Each row has a name. Each question is about the rows just above it. Places in a row count from 0.

N: [ 48.3  62.9 -81.4  45.3  32.6  -0.1 -10.9]
Q: [ 48.3  62.9  62.9  45.3  32.6 -80.6 -42.2]
S: [ 48.3  62.9 -81.4  63.0 -51.2  -0.1 -10.9]
R: [ 19.0 -10.1  40.0 -40.3  -7.4 -15.4  -8.6]
After [32.6 -0.1], its row goes on with	[-10.9]
Whose row is [ 48.3  62.9 -81.4  45.3  32.6  -0.1 -10.9]?	N

L: [-12.2 -18.8   2.4  -2.4 -12.1 -57.1 -62.4  90.4 -13.4]
W: [-36.4 -22.1 -12.3  14.6  26.4   9.7 -35.7 -25.7  22.1]
U: [ 84.0  45.4 -47.9  32.6  28.3  -4.7   4.7 -25.3  25.5]
G: [-15.1   0.0 -12.7  17.2   1.9  12.1 -10.0   4.0   2.0]
X: [-14.2 -12.2  12.8  13.6  -5.9  26.0  -2.7  -1.1  19.5]
V: [ 16.4  65.3 -82.2  -9.1  -2.6 -27.2  28.4  11.9  -6.5]
M: [-14.2 -12.2   0.0  13.6  -5.9 -35.1 -37.8 -31.4  33.6]
H: [-15.1   0.0 -12.7  17.2   1.9  12.1  -3.8  -5.2  -4.6]
Shared by M and L:	[-12.2]
Shared by H and M:	[0.0]

